In the data rows, 128 means zero.
Here is a table of points, one per row:
[146 157 122 162 112 107 153  95 172 102  65 201 131 142 119  97  90 161 139 133 134 101 121 138 190 153 132 115 136 149 110 157]
[104 196 135  80 135 122 106 113 135 125 146 151 108 105 147 130  79 123  76 165  98 106 164 100  74 156 180 125  78  56 124 152]
[103 140 145 153 141  75 131  74  95  87  85 146 124 198 140 144  98 148 160  65 114 138  55  90 141 146 118 125 109 162  68  88]
[140 156 146 143 100  99 127 162 125  86 162 134 110 116 107 120 177 115 129 135 138 133 174 116 125 105 129  93 124 173 124 119]
[128 128 179 177 126 128 128 122  92 182 153  76 180 155 108  94  76  71 101 163 199 151 119 161  56 107 109 103 155 146 147 120]
[ 75 105 152  56  75 103  77 107 140 134 140 181 126 117 157 112  77 150 146 174 177 196 120 132 120 134  53 172 113  87 145 117]
[127  97  88 140  92 146 104 133 108 143 156  87 196  86 127 163 154  80 151 158  95 139 121  79 123 167 107 122 147 131 109 115]
[155 111  83 152 150 138 144 129 109 149 126 162  98 141  70 113 137 178 135 108 108 124 122 127 147 109 122 134 176 166 151 155]
[100 166 130 135 164 133  94 136 106 107 108 157 123  81 116  77 155 137 112 148 120 127 132 109 127 121 111 174 157 127 171 152]
[ 87 117 118 117  89 122 170 198 122 159 108 130 167 161 163 131 173 153  53 119 120  91 104 104 127  56 124 155 124 107 132 144]
[128 139  65 147 135  77 143 133 103 138 103  98  92 135 128 139 101  99 113 103 146 157 152  89 100 130 115 137 167 192  49 110]
[ 27 116 142 124 122 145  91  91 115 127 174  69 146 125  40 155  87 124 113 124  92 128  93 157 100 162 118  72  82 137  88 159]
[131 122 133 133 102 157 139  75  92 148 168  70 174 127 134 146 156 119 126 172  91 184 114 105 165 161  94 118  86 150  92 111]
[102 122 129  89 146 133 124 127 115  97 126 125 133 128 136 128 161 163 124 156 120  84 124 112 162 155 113 163 143 175 179 159]
[102 162  75 152 139  67 107 129 112 144  89 113  84 154 138 152  75 144 140 128 130 139 148 173 131 100 139 131 129 173 115 147]
[104 170 124 161 133 216 157 102 109 145 202  73 183 119 103 138  74 151 103 181 133 144 154 104 167 120 133 162 106 142 107 109]
[152 161  74 148 106 149 142 105 144  87 115  79 108 184 110 121 121 168 176 152 108  99 114  47 102 141 132  82  51 108  75 151]
[160 136 134 176 106 116 119 101 154  96 110  57  55 141 148 252 122 130  33 153 154 103 118 105 145 151  71 101  46 116 126  49]
[118 169 174  88  85 165 165 142 113 161  77 106 116  37 168  99 157 107 153 128 145  74  95 157  85 115  94 134 119  79 116  56]
[188 140 115 119 129  94  72 149 141 130 154 101 147 152 123  85 177 108 132  98 148 112 150 150 188  62 145  87  76 108 115  92]
[104 209 103 159  79 122 136 115 186 143 192  58 168 178 113 104 105 131  76 224 155 166  35 219  89 104 164 159 143 148 153 108]
[136  34  95 143 119 154 165 120 131 108 145 179 107 150  89 118 163 165 138 121 105 120 125 128 143 112 114 121 178  89 147 134]
[119 130 125 135 143 163 132 166 134 140 127 170 156 113 133 136 164  67 114 116  34 197 106 150 146 182 162 111 149  91 120 115]
[128 119 176 122  41 146 121 106 132 160  98  65 104 131 111  98 152 197 149  84 165 122 144 143 124 153 183 163 149  98 131 190]
[158 139 126  91 170 157 145 124  62  90 115 143 157 132 151 132  89 135 120 118 121 141 114  97 147 141 126 131 154 140 187 143]
[103  81 106 135 187 133 117 141 107 114 112 147 138 127  96  99 166 126 134 116 113 121 131 105 123 115 107 116 175  82 131 166]
[129  93 133 123 125 118 125 104  97  80  88 167  99 112 120 125 147 162  99 170 126  92 107 101 177 108 142  94 184 132 125 148]
[143 117 196 107  90 130 179 170 140 122 172 152 126 143  73 151  87  87 103  91  85 106 149 105 155  64 136 130 107 119 155  98]
[121 161  87 133 158  81 156  97 130 129  64 133 119 137 108 104 101 135 105  91 137 136 109  96 143  94  89 115 137 110  97 105]
[176 140 195 126 138 177 122 113  53 108 116 147 101 122 227 154 136 151 151 122 125 166 129 214 117  70  87 113 128 132 110 207]
[ 96 176 105 111  55 134 140 141 117 175 141 135 101 122 115 164  88 111 195 135 190  69 157 130 124 174  98 117 159 104 141 114]
[154 137 140 108 157 144 132 133 144 186 167 130  52 141 165 132 106 152 116 115 167 141 131 130 148  91 141  98 183  75  83 184]
[ 56 120 122 169 133 182 105  92 173 124 165  45 113 177 211 147  30  67 185 163  97  83 113 136 168  35 109 126 161 109 191 141]
[118 153 132 137 181 152 152 152 101 123  95 141 138 122 132 131 128 164  97  89 121 120 177  96 152 155 122 131 151 128 180 140]
[150 112  89  99  52 183  30  29 155 111 127 130 115 134 152 106 148  80  67  80 159 124 124 116 106 114 138 164 111 112 178 109]
[148 106 104 121 119 159 125 122 177 164  98  70 237 179 108 153 121 110 150 141 138  95 168 146  91 155  79  87  77 140 151 187]
[112  72 174 154 176 172 125 156 154 142 122 124 122  88 135  86 156 155 149 113 132 154 146 187 131 152 200  96 125 105 113  51]
[ 96 131 141 178 141  89 152  67 143  60 124 187 142 152 128 145 152 125 150 120 154 139 179 120 108  85 123 130 185 124 123 124]
[ 78 105  82 119 184  99 134 100 117 105  89 129 115  90 138 141 125 132 117 100 161 104 131 159 173 121 139 158 142 136 145 131]
[107 167 142 105 133 126 127 165 110 193 114 152  96 168 126 139 174 116 132  53 145 141 147  79  92 151 178 115 120 139 180 112]
[115 114 133  98 144 105 167 130  97 102 106 125 130 103 112 116 106 152 110 124 111 113 142 125 138 155 154 149 176 128 155 131]
[145  87 137  98  69 112 195 165 116 112 162 128  97 132 124 122 102  96 156 145 186 174  96 120 132  97 174  84  34 160 139 138]
[118  77 140 104 153 132 119 175 141 119 141 100 152  97  87 106 113 141 137 120 104 144 128 189 154 142 167 119 111 112 117  94]
[182 130 152 106 139 159 107  64  77 191 193 159 132 154 137 129  98  99 168 163 115   2 106 157 117 147 155 126 116 187  52  65]
[154 130 146 206 161 183 137  75 148 125 114 130 115  84  86 149 107  67 185 164 182 122 154  98  90  98 105 233  17 150 115 160]
[156 127 213 138 151  72 136 151 194 103 155 109 113 148 103  87 120  86 113 146 132  97 165 121 110 121 126 104 138 109 104 142]
[163 124 115  20  77 145  92 167 132  69 131 151 111 131 137 147 122 103  79  91 162  73 111 187  97 116  84 185 131 157  48 166]
[137 120  73 143 110  77 150  85 132 147 198 171 208 104 225 164 106 199 110  64 149  97 130 158  43 132 164 160  92  93 124 173]
[138 118 150 135 118 100  98 204 155 175 130 192 129 159 141 111 146 107 138  98 154 150 138  85 145 158 158 122 147 137 173 126]
[143 143 119 139 138 149 141 141 152 149 155 150 149  77 108 139 152 155 117  98  95 191 144 145 111 154 137  91 181 101 119  72]
[143  70  99 136 175  62 112 117 123 174  86  93  92 111 158 120 117 168  87 151 100 120 139 146  99 158 120 186 163 180 147 127]
[137 100 128 110 174 111 136 144  84  93  84 121 126 160 121 122 158 124 108 146 130  99 142 131 135 135 170 180 147  97 150 112]
[174 116 121 111 137  68 141 173 175  94 212  99  85 131 127 117 135 109 188 105 112 132 113 118 119 105 126 158  98 137 148  87]
[121 114 110 152 107 125  97 128 154 166  75 161 152 215 116 129  63 151 184 170 130 147 153 150 126  83  33 168  66 134  52  86]
[149 118 160 154 175 154 139 126 165  69 186  73 142 142 162 127 137 160 111 143 238 114  74 124 160 166  72 137 139  92  94 142]
[107 143 105 113 154 207 151 178 156 143 139 172 119 136 119 164 189  99 100 155  84 174 151 166 136 174 130 121 151 102  89 113]
[117 137 130 187 112 162 110 196 140 141 126 141 130  57 120 133 146 106 133 120  78 172 131 190 146 179 148  61 141 143 125 109]
[157 132 101  73 186 105  98 140  86  68 111 110 133 102 111 145  94 182 164 136 148 123 141 143 108 123 140 141 152 145 162 147]
[147 112 117 103 162 135 159  97 210 122 114 132 108 109  94 102 150  79 119  97 125 139 113 140 123 121 136 116 111 139 124 140]
[141 149 133 103 119 102  96 167 111 187 119 159 132 164 159 113 167 100 128  96 141 153 151 108 151 128 134  99 106 112 166 137]
[145 163 107 107 165 127 102 136  75  90 130 119 129 129 143 111 164 151 129 151  85 138 150 112 148 112 122 131 184 123 170 136]
[104 139 183  53 136 136 194  52 138 160 122 118  90  96 139 115 169 119 123 123 120 133  66 141  84 126  71 112 114 175 173 170]
[158 126 159 141  80  95 129 116  95 151 126 135 113 140 139 126 117 144 157 123  71 121 125 179 105 142  87 121  91  67 147 112]
[ 83  87 119 142  98 111 142 111  88  29  77 114 105 153 136 119 129 123 119 140 161 107 186 149 116 158 139 173 153 185 154 107]
Along one direction, these points spread out more than along any other. Take the direction at right angles to it along which they spread out most. Go by this last direction. Where along it does each point below lie, from 0 to 99? 50 is the average, and the first point above lies past it. One standard deviation of the points above along it is 16.
[130  82 117 192 126 163  72 123 146 134 130 154 138  78 107 136  90 159 102 181 177 114  43  85 101  56 163  91 113  91 135 120] ~ 48
[122 151 123 110 136 133 109 200 119 162 154 163  97 137 151  79 126 141 118  77 138 147 132  65 116 149 137 110 107 178 171 119] ~ 41
[118 125 120 154  98  98 157 101 162 109 137 116 147 136 190  54 126 139 127 160 124 124 171 107 120 129 110  98  71 175  49 133] ~ 55
[133 143 103 142 156 148 150 119  97 126  87 158 134 127 116 116 135 135 100 129 105 105 126  87 116 130 146 169 129 100 185 136] ~ 59
[119  80 101  99 161 145 121 152 150 160 107 123 156  96 128 150 154 105 159 151 116 183 156 120 145 129 183  89 125 136 121  73] ~ 25
[134 163 145 132 101 132 116 137 155 134 121 157 175 132  84 177 170 115 169 115  47 178 112 129 164 179 156 138 155 106  80 119] ~ 23
[153 136 116 153 106 144 104 177 144 130 110 140 141 109 122 141 143  84 161 130  33 185  86 108 129 206 154 121 172  91  86 130] ~ 19
[154 142 152 134 143  99 138 158 132 114 170 159 124 113  75 157 172 117 155 116 136  90 124 118 105 124 127  77 122 129 155 121] ~ 38
[122 136  87 162 137  54 139 121  75 149 121  92 118  94 135 117 123 101  98  89 151 112 138 166 220 125 102 183 112 127 144 199] ~ 69
[142 127 220  97 101 107 105 112 180 153 106 123 146  98 149 171 141 159 157 132 132 133 117  96 129  86 168 141 164 172 115 166] ~ 53
